Rotation paths and how fast each direction turns (degrees per step):
Each turn is a multiple of 5 degrees from 10 to 175, or 0.
Each row of a path follows its step; steps can be skipped.
Rotation 1:
step 1: -3.43,-1.28,+4.44,-3.16,+2.35,-3.55,-0.56,-5.34,-0.66,+4.62,+0.55,+2.81,-0.27,+4.29,-2.41,+1.23,+0.67,-2.15,-0.79,-2.17,-0.50,-0.40,-1.10,+1.01,-3.71,-2.34,+0.36,+1.61,+1.94,-2.05,-0.62,-0.68,-3.78,-3.84,+3.79,+0.57,-0.83,+0.68,-2.21,-0.66,+1.52,+2.73
step 2: -0.26,+3.63,+0.26,-1.60,-2.02,-1.19,+5.73,+1.38,-0.63,+0.75,+2.40,-0.19,-2.48,-0.30,-1.41,+1.87,-2.20,+2.61,+4.62,-3.23,+0.51,-0.20,+3.26,+1.10,+6.03,-3.82,+0.31,+0.55,+3.06,-3.92,-0.40,+2.79,+1.65,-1.88,+1.85,-0.84,+1.54,-3.50,-2.91,+1.77,+0.90,-0.13
step 3: +1.27,+0.94,+1.47,+2.55,-1.67,-0.80,-0.57,-3.94,+0.70,+1.19,-1.90,+2.37,+0.98,+3.97,-2.60,+0.13,+1.01,+1.94,+0.62,-3.04,+4.37,-1.20,+2.32,+2.90,-0.75,+2.16,-3.58,+2.98,+4.43,+1.56,+0.65,+0.45,-2.93,-1.65,-4.55,+2.14,+4.71,+0.80,+1.48,+0.76,+4.37,+2.55
step 5: -4.38,+4.80,-1.30,-2.33,-1.44,-0.26,+2.38,-1.82,+2.84,+1.04,+1.42,+3.07,-2.14,+0.36,-1.56,+4.32,-3.83,-1.14,-2.21,-5.08,-0.08,-2.30,+0.02,+1.81,+0.56,-2.36,-5.38,+1.10,+1.12,+1.65,-0.54,-1.16,+0.24,-1.37,+2.78,+1.42,+1.36,-1.65,-2.92,+1.53,+4.18,-0.15
step 6: -2.01,+0.39,+5.12,-0.97,+0.16,+0.86,-0.09,-2.16,-3.99,+5.44,-1.41,+0.40,-0.56,-0.79,-4.76,+2.49,+2.80,-0.86,+3.72,-1.59,+2.36,+0.08,+2.55,+2.77,+2.27,-1.02,+2.65,+3.24,+4.31,-3.32,-0.45,+0.27,-2.77,-1.45,-1.52,-0.85,+4.24,+0.65,+0.48,-2.09,-0.17,+1.09
step 7: +2.79,+2.52,-1.81,-0.99,+0.20,-5.23,+1.26,-4.03,+2.93,-3.73,-1.35,+0.75,-4.38,+4.76,+0.61,-2.16,-0.16,+1.78,+3.63,-3.15,-0.15,-0.46,-1.51,+0.35,+1.48,-1.70,-1.03,+1.50,+5.72,-1.79,-0.82,+2.70,+1.44,-3.47,+0.47,+1.91,+0.92,-2.59,-2.05,-0.66,+0.35,+2.71
step 8: +1.50,+1.94,+0.68,-0.66,-2.34,+1.46,+1.59,-2.52,-1.84,+5.23,+2.88,+3.37,+0.84,+3.33,-5.74,+0.40,-2.83,+1.47,-3.43,-0.87,+2.96,-3.18,+1.72,+1.68,+0.40,-1.13,-2.50,-0.27,-0.09,+1.73,-1.36,+4.09,-2.89,-5.71,-0.19,+0.43,+0.82,+0.91,-0.45,+3.25,+1.07,-1.85
step 9: -0.15,+2.68,+3.24,-1.36,-1.40,-1.23,-0.44,-1.76,-3.56,+1.91,-0.30,+0.10,-2.45,+0.67,-1.28,+2.81,+1.53,-1.44,+1.16,-0.83,-0.73,+0.33,+1.33,+0.33,+1.55,-0.38,-2.87,+2.80,+2.11,-1.06,-5.83,-2.08,+1.64,+2.12,-2.10,-1.58,+2.65,-4.23,-7.15,-2.51,+3.40,+3.78
step 10: -2.62,+4.90,+1.75,-2.29,+0.49,+0.19,+0.48,-2.14,+2.54,+1.66,-0.60,+4.31,-1.31,+2.39,+0.15,-0.69,-1.74,-2.45,+3.27,-5.82,+3.28,-1.98,-2.89,+1.62,+3.06,+1.03,-0.11,+2.56,+5.64,+0.44,-1.38,-0.13,-0.06,-3.37,+1.79,+1.52,-0.58,+1.32,+3.79,-1.75,+0.21,-2.48
Speeds:
-0.19,+1.20,-0.06,-0.20,-0.25,-0.24,+0.70,+0.33,+0.09,+0.92,-1.37,-0.93,+1.02,+1.16,+0.39,-0.20,+1.97,+0.25,-0.09,-0.99,-1.39,+0.23,+0.73,+0.23,+0.46,+0.13,+0.66,+0.08,+0.47,-0.27,-0.05,+0.38,+1.44,+0.86,-0.92,+1.49,-0.01,+1.18,+0.54,+0.03,+0.54,-1.15
100
-0.22,-0.41,-0.16,-0.06,+0.94,-0.43,+0.07,-0.22,-0.48,-0.79,-1.19,+0.15,-1.21,-0.26,-0.83,+1.13,+0.49,+0.08,+0.71,+0.40,-1.34,+0.49,+0.64,+1.46,-0.63,-2.03,+0.20,-0.51,-0.32,-0.97,+1.25,+0.54,+0.16,-1.35,+0.84,+0.36,-0.03,+0.07,+1.60,+0.06,-0.56,+0.52
70
-0.23,-0.30,-0.39,+0.63,+0.77,+1.23,+0.35,+0.91,+1.32,-0.16,-0.03,+0.90,+1.14,-0.70,+0.25,-1.24,+0.22,-0.60,+1.04,-0.65,-0.89,+0.82,+0.82,+1.30,+1.42,+0.33,+0.54,+0.51,+0.76,-0.09,-0.53,-1.47,-0.43,-1.40,-0.74,-0.22,+0.46,-0.34,-0.25,+0.44,-0.66,+1.12
95
+0.37,-0.40,-0.80,+0.73,-0.97,+0.09,+0.84,-0.80,+1.13,+0.87,-0.64,-0.77,+0.06,+0.51,-0.37,-0.74,+0.67,-1.96,-1.20,+0.96,-0.14,+0.51,-1.47,+0.31,-0.87,-0.59,-0.50,-0.98,+0.36,+0.08,+0.13,+0.62,+0.26,-1.18,+0.01,-0.38,-0.32,+0.48,-1.43,+1.30,-0.86,-0.03
100
+1.03,+1.39,-0.29,-1.12,+0.27,+2.14,-0.72,-1.15,-0.26,-0.40,-0.82,-0.12,-1.04,-0.08,-1.35,-0.76,+0.35,-0.41,-0.11,+0.74,-0.30,+0.40,+0.12,-1.32,+0.93,+0.53,-0.82,+0.32,-0.69,+0.55,-0.74,-0.47,+0.66,-0.98,+0.47,+0.66,+0.43,+0.00,+0.24,-1.25,-0.77,-0.49
10
+0.49,-0.84,+1.43,+0.09,-0.22,+0.02,-1.56,+0.09,-0.60,+2.21,+0.53,+0.16,-0.22,+0.66,+0.50,+0.06,+0.25,-0.57,+0.32,+0.07,-0.97,+0.00,+0.64,-0.45,-0.26,-0.02,+0.22,+0.98,-0.55,+1.62,+1.96,-0.13,-0.58,-0.25,-0.13,+1.00,+1.10,-0.37,-0.38,+0.61,-1.10,+0.13
145
+0.17,-0.83,-0.42,+0.64,-0.96,-0.36,-0.84,-1.35,+1.57,-1.29,+0.27,+1.06,+0.01,-0.37,+0.28,+0.31,-0.43,-0.60,+0.25,-1.00,-0.94,+0.00,+0.98,-0.76,+0.17,-0.81,-1.09,+0.23,+0.71,+0.51,+0.91,+0.20,+2.34,+0.69,-0.47,-0.44,-0.16,-0.96,-0.31,-0.47,+0.33,-0.58
155
+1.89,+0.66,-0.97,+1.05,-0.23,-0.68,-0.31,+0.55,-0.55,-0.35,+0.85,+1.19,+0.12,+0.77,+0.33,-0.62,+0.32,+0.60,-0.66,+1.35,-0.19,+0.14,+1.24,+1.19,-0.93,-0.42,-0.92,+0.65,-0.55,+0.88,-1.91,+0.90,+0.13,+0.25,-0.70,+0.07,+0.35,-0.19,+0.86,+0.61,-0.36,+0.16
80
Rotation 2:
step 0: +0.63,-0.04,-5.31,+5.84,+3.91,-2.93,+1.63,+6.57,-3.52,-2.30,-1.50,+0.78,-0.21,-0.76,-4.05,+2.84,-3.43,-0.63,+0.85,+4.79,-2.62,-2.08,+0.88,-2.36,-0.25,-2.89,-2.78,+0.18,-0.94,+3.42,+2.48,+0.29,-0.44,+1.14,-1.31,-1.64,+0.34,-3.32,-1.09,-1.76,-1.15,+1.83
step 1: +1.42,-0.45,+1.35,+6.92,-0.44,+0.74,+3.07,+4.71,-2.85,+1.22,+0.47,-4.12,+2.15,+0.64,-3.67,-3.08,+1.41,+2.23,+2.76,-3.93,+0.08,+0.08,+0.75,-0.47,+0.05,-2.44,-0.96,+0.38,+1.17,-0.26,-1.97,-0.02,-4.60,+3.88,-3.42,-0.02,+3.41,+1.12,-5.97,-4.12,-0.99,+0.12
step 2: +5.41,-1.62,+2.10,+4.27,+0.93,+1.55,+1.76,+1.26,+1.18,-0.55,+3.57,+4.08,+2.14,-1.59,-2.28,-3.28,+1.82,+0.39,+0.22,+5.73,+0.68,-0.23,+1.26,+0.34,-4.93,-4.18,+0.31,-2.43,-1.66,+2.02,-3.03,+1.32,-0.56,+0.47,-2.43,+1.42,-0.06,+3.76,+0.03,-5.05,+4.79,+1.21
step 3: +4.56,+1.46,+3.77,+4.85,+2.81,+3.18,-0.66,+1.93,+2.59,-0.73,-1.71,+0.34,+2.52,-3.86,-2.24,+0.74,-3.68,-1.01,+7.41,+0.42,-3.72,-0.43,+0.08,+0.34,-1.92,-2.21,-2.66,+0.10,-3.67,-0.27,+2.41,-0.60,+0.73,+4.65,+1.76,+1.92,+2.55,-0.42,+2.53,+2.30,+2.14,+1.88
step 4: +2.47,-6.09,+0.65,+6.16,+1.76,+0.11,+0.63,+5.08,+1.00,+3.40,-0.73,-0.76,-1.95,+2.88,-1.07,-2.92,-4.27,+0.04,-0.66,+2.79,-2.31,+1.42,+0.20,+5.57,-1.03,+2.84,-1.53,-0.53,+3.81,-2.68,-0.13,-4.04,-2.01,+3.85,+1.94,+0.33,+2.17,-0.33,+0.38,+0.96,+2.72,+1.71
step 5: +4.06,-2.19,-2.65,+2.28,-2.29,-1.97,-2.82,+2.52,-0.87,+1.84,-1.55,-2.52,+2.56,+4.19,-1.66,-0.70,+1.99,-0.66,+3.18,+8.28,+0.83,+2.89,-0.30,+2.55,-2.49,-2.42,-2.30,+4.21,-2.73,-2.45,+1.18,+1.34,-2.21,+1.60,-1.98,+1.15,+0.26,-1.20,+2.30,-3.81,-2.51,+3.13
step 7: +6.03,-1.71,-0.10,+3.59,+2.10,-0.64,-1.78,+1.35,-2.63,+0.15,+1.10,+1.53,+2.06,+0.98,+1.93,+0.10,-0.86,-2.92,-0.55,-0.94,-1.19,-0.04,+8.26,+1.89,-6.74,-2.66,+1.88,-1.14,+1.89,-5.06,-4.69,+1.00,+1.68,+2.25,-1.51,+0.37,+0.18,-2.49,+1.30,+2.11,+0.89,-0.57
step 8: +2.21,-3.50,-0.41,+1.61,-1.28,-4.56,+0.78,-1.58,-2.45,-2.75,-1.37,+1.67,+0.39,+2.53,-5.39,+1.33,-1.72,-2.68,+3.47,+1.21,-5.66,+5.69,-0.70,-1.74,-3.13,-1.85,-0.28,+0.30,-2.81,-1.88,-1.80,+0.14,+1.03,+3.98,+0.76,-5.20,+3.64,-2.37,+1.73,+0.93,+2.05,-1.14
step 10: +1.87,+1.73,+2.45,+4.89,-1.58,-0.74,-2.95,+2.70,+2.63,+3.65,+1.64,+1.29,-0.18,+3.59,-1.67,-1.15,+0.47,-2.79,+0.70,+4.59,+2.77,+0.37,+3.00,-1.60,-4.03,+0.20,-0.22,-1.15,-4.46,+1.19,-4.37,+0.76,-0.59,-5.34,+0.53,-2.69,+2.33,-6.73,-1.09,+0.16,+0.52,+1.37
Speeds:
+1.83,-1.07,-0.41,-0.74,+0.21,-1.22,+0.69,+0.51,+0.24,-0.09,-1.20,-0.42,-0.60,-0.74,+0.53,+0.84,-0.88,-0.28,-0.45,-0.08,-0.91,-0.78,-0.50,-0.44,+0.31,+1.03,+1.15,+0.91,+0.26,-0.29,+1.19,-0.55,+1.59,+0.87,-0.36,-0.68,+0.91,-0.31,-0.27,+0.53,+1.33,+0.27
85
+0.01,-0.17,-0.98,+1.06,-0.30,-1.71,-0.27,-0.03,+0.59,+0.01,+0.64,+0.04,+0.63,-1.58,+0.22,-0.31,-0.39,-0.77,+0.79,-1.19,+0.74,-1.02,-1.11,+0.21,-0.52,+0.98,-1.32,+0.70,+0.35,+1.44,-1.88,+0.03,+0.26,-0.38,-0.23,-1.12,-0.09,+0.70,+0.41,-0.18,-0.32,+0.28
35
+0.54,+1.11,+1.17,+1.27,-0.84,-0.65,-0.60,-0.12,-0.25,-1.71,+0.49,+0.29,+0.92,-0.08,-0.06,+0.67,+0.49,-0.07,-0.80,-0.69,-1.03,+1.22,-0.05,-1.40,-0.21,+0.33,+0.72,-1.28,+0.53,+1.10,-0.33,-0.50,+0.47,+0.83,-0.18,+0.57,+0.84,+0.59,-0.29,-1.03,+0.65,-1.29
55
+0.02,+0.46,-0.52,-2.06,-1.13,-0.99,-0.90,+0.14,+0.03,-1.15,+0.15,+0.56,+0.85,+0.23,-1.10,+1.13,-0.91,+0.15,+0.34,+1.64,-1.47,-0.53,-0.48,+0.55,-0.23,-1.24,-0.54,+0.18,-1.26,+0.58,+0.13,+0.64,-0.54,-0.53,-0.15,-0.39,-0.34,+1.01,+0.29,-0.21,+0.72,+0.08
130
+0.83,+1.01,+0.56,+0.56,+1.10,-0.86,+0.20,-0.44,+0.17,-0.24,-0.91,-0.09,-0.45,+0.11,-1.03,-1.08,-1.55,+0.06,+0.30,+0.07,+0.94,+0.69,+0.57,+1.47,-0.76,-0.37,-0.31,+0.68,-0.14,+0.30,+1.05,-1.29,+0.31,+1.02,-0.78,+0.87,-1.25,+1.55,-0.53,-1.03,-0.26,+0.08
20
Rotation 3:
step 0: +3.22,-4.06,-2.66,-1.33,-2.34,+4.06,-0.55,+0.28,+3.65,-0.02,-0.27,+0.48,+2.30,+3.57,-1.86,-1.34,-1.84,-2.07,-3.59,-1.22,-3.73,-0.82,-3.02,+4.15,+1.78,+2.40,-0.20,+2.67,+2.96,-0.85,+5.05,+0.61,+0.09,+1.17,-2.33,+0.42,+0.33,+2.18,+1.98,+5.37,-2.12,+2.24
step 1: +1.00,+3.19,-5.49,+0.51,+0.47,+1.04,+1.97,+1.46,+1.24,-1.61,-2.00,+4.30,+1.52,+3.96,-0.64,-3.48,-1.93,-1.62,-1.54,-2.47,+0.03,-2.59,-1.62,-4.15,-0.94,-0.17,+0.34,+1.43,-4.82,-3.30,+0.62,+0.76,+2.14,+4.49,+0.18,-1.05,-3.19,+0.84,+2.68,-0.52,-3.27,+4.83
step 2: +1.35,+1.64,+0.61,+0.17,+4.56,-0.17,-0.85,+2.72,+2.09,-2.10,+0.62,-0.25,+1.31,+3.92,+1.86,-0.73,-0.22,-0.14,+3.07,+4.00,-1.97,-2.97,-3.09,-1.07,+1.54,+8.40,-4.16,-0.19,-0.01,-2.14,+1.97,+0.63,+0.55,+0.49,+3.68,+0.02,-1.14,+3.83,+0.02,-4.03,+0.85,+2.66
step 3: +1.07,+0.25,+0.66,+3.69,+0.80,+2.17,+0.52,+2.07,-0.69,-1.52,+0.62,-2.60,-3.32,+0.18,-2.56,+0.37,+2.26,+3.85,-1.23,-3.68,-2.79,-2.35,+0.08,+1.03,+5.97,+0.99,-1.74,+5.18,+1.35,-1.95,+2.88,+1.78,+1.37,+4.31,+0.16,+1.00,-1.27,+5.60,-0.35,+1.39,+3.86,+2.90
step 4: -0.57,+1.42,-2.07,+1.83,-4.22,+2.89,+4.03,-0.02,+1.10,-0.87,-3.64,+0.84,+0.14,+4.45,+3.26,-1.11,+6.26,+1.27,+0.48,+4.18,-1.45,-3.20,+1.37,+2.69,+0.08,-2.16,-0.73,+3.29,-1.46,-2.52,-0.68,+2.28,-1.47,+4.35,+0.51,+0.58,-4.51,-1.23,-2.55,+0.35,+0.83,+2.23
step 5: -1.05,+4.37,-2.98,-2.36,-2.71,+2.24,+0.81,+2.67,+5.01,-4.26,+1.01,+1.80,+3.82,+2.66,+3.61,+2.27,+0.77,+3.53,+0.70,+0.50,-1.43,-1.67,+1.30,+3.00,-0.68,+3.47,-1.40,+1.61,+3.53,-1.67,+2.67,-0.18,+3.31,-1.42,-3.18,+0.21,+3.25,-1.11,+1.48,-1.58,+2.47,+2.79
step 6: +1.93,-1.92,-3.20,-2.16,-0.39,+1.85,-1.67,+1.23,+3.66,-1.71,-1.71,-3.26,-0.39,+2.18,+3.23,+0.92,+2.75,+0.84,+2.88,-6.14,-2.03,+1.75,-5.28,+0.84,+4.65,+0.99,+3.52,+1.71,-1.34,-2.60,+2.26,+1.08,+1.73,+2.54,+0.90,-1.12,+0.96,-1.55,+3.64,+2.91,-1.38,+3.01
step 8: +0.12,+1.22,+0.25,-1.90,+0.80,+2.12,-1.75,+3.25,-1.21,+1.47,+1.95,+3.18,+3.50,+2.07,-1.21,+1.46,-0.88,+1.98,+0.12,+1.25,-3.15,-4.77,+0.39,+0.18,-1.50,+5.85,+1.23,+2.69,+3.69,-0.44,+3.17,+0.42,+1.29,+6.01,+5.78,+3.80,+0.68,+0.59,+2.18,+1.17,-0.56,+1.22
step 10: +7.79,+1.82,-1.03,+1.24,-2.28,+1.97,+2.62,+2.65,+0.82,-3.25,-2.46,-1.02,-0.13,+2.40,-0.58,-4.37,+0.97,+0.77,-1.13,+4.53,-3.58,-3.79,-1.27,+1.65,+1.16,+0.63,-1.54,-3.98,-0.72,-2.64,+1.02,+0.48,+4.27,+1.28,-0.87,+1.07,-1.07,-1.79,-2.52,+0.63,+1.61,+3.47
Speeds:
+0.12,-0.32,+1.06,+0.27,+0.55,-0.40,-0.22,+0.09,+0.16,-0.42,-0.50,+1.72,-1.14,-0.85,-0.25,-0.01,-0.70,-2.26,+1.34,+0.39,-0.88,-1.41,+0.95,-0.37,+0.75,-0.53,+0.13,+0.71,-0.26,+0.94,+1.37,+0.31,+1.18,+0.35,+0.95,-0.44,-0.20,+0.19,-0.30,-0.62,+0.31,+0.13
55
+0.16,+0.11,+1.02,-0.74,-0.86,+0.02,-1.07,+0.25,-0.93,+0.06,+1.48,+0.21,+0.01,+0.50,-0.58,-0.49,-1.13,+0.95,-1.79,-0.14,-0.90,-0.51,-0.01,+0.09,+1.24,+0.04,+0.29,+0.57,+1.20,+0.31,+0.46,-0.57,+1.70,-0.56,-0.48,+1.04,+1.69,-0.05,-0.47,+0.11,+0.02,+0.76
140
+1.08,+0.05,+0.72,+1.09,+0.81,-0.71,+0.45,-0.58,+0.82,+0.81,-0.39,-0.03,+0.66,+0.98,+0.04,+0.03,+1.08,+0.02,-0.06,-0.65,+0.20,+1.41,+0.34,-0.48,-0.74,-1.24,+1.08,+1.31,+0.54,-0.30,-0.58,+0.05,+1.67,-0.45,+0.57,+0.12,-0.28,+0.66,-1.34,-0.34,-1.57,+0.91
130
-0.45,-0.17,+0.06,+0.83,-0.06,-0.93,+0.04,-0.35,+1.17,-0.36,+1.36,+0.83,+1.52,+0.35,+0.90,+1.01,+0.17,-1.08,-0.01,-1.16,+0.08,-0.34,-0.60,+1.71,+0.76,-0.66,+0.70,-0.10,-0.58,+0.49,-0.16,-0.47,-0.18,-0.87,-0.55,+0.19,-0.47,-1.87,-0.14,+1.13,+1.11,+0.58
55
+0.23,+1.70,+0.80,-0.30,+1.32,-1.01,+0.65,-0.72,-1.03,-1.65,-0.87,-1.34,+0.19,-0.03,+0.03,-0.50,-0.06,+0.07,+1.00,-0.62,-0.08,+0.62,-1.14,-0.28,+1.29,+0.60,+0.65,-1.42,-0.44,-0.41,+1.11,-0.39,+0.11,-0.16,+0.02,-0.26,+0.72,-0.05,-1.41,+0.40,+0.22,+0.02
90
-0.53,+0.63,-0.07,-0.24,-0.02,+0.61,-0.38,+0.47,-0.29,+0.37,-1.02,+0.08,-0.88,+0.72,+0.58,+0.36,+0.29,-0.11,-1.43,+0.80,-0.53,-0.85,+0.47,-0.41,+0.69,-1.43,+0.73,-1.54,-2.40,+0.42,-1.09,-0.69,-0.33,+0.24,-0.56,+0.07,-0.33,-0.11,-0.74,-0.37,-0.92,+1.53
125
-1.62,-0.64,-0.84,-0.47,-0.55,-2.42,-0.16,+1.28,+0.32,+0.14,+0.45,-1.05,-0.35,+0.10,+0.31,+0.02,+0.33,-1.42,+0.06,+0.16,-0.32,+0.72,-0.90,-1.32,-0.42,+0.29,-0.62,-0.56,+0.17,+0.11,+0.00,-0.78,+1.52,+0.94,-0.56,+0.88,-0.67,+0.75,+0.31,+0.52,+0.03,+0.37
70
+1.11,-0.67,+1.20,+0.98,+0.23,+0.41,-1.67,+1.24,+1.15,-0.06,+0.38,-0.83,-0.95,-0.27,-0.61,-0.77,+0.26,+0.68,+1.26,-0.53,+1.01,+0.45,-0.36,+0.25,+1.18,+0.03,-0.78,-0.90,-0.98,-0.35,-0.66,+0.11,+0.68,-0.41,+0.05,+1.48,-0.57,-0.68,+0.56,-1.14,+0.15,-0.19
90
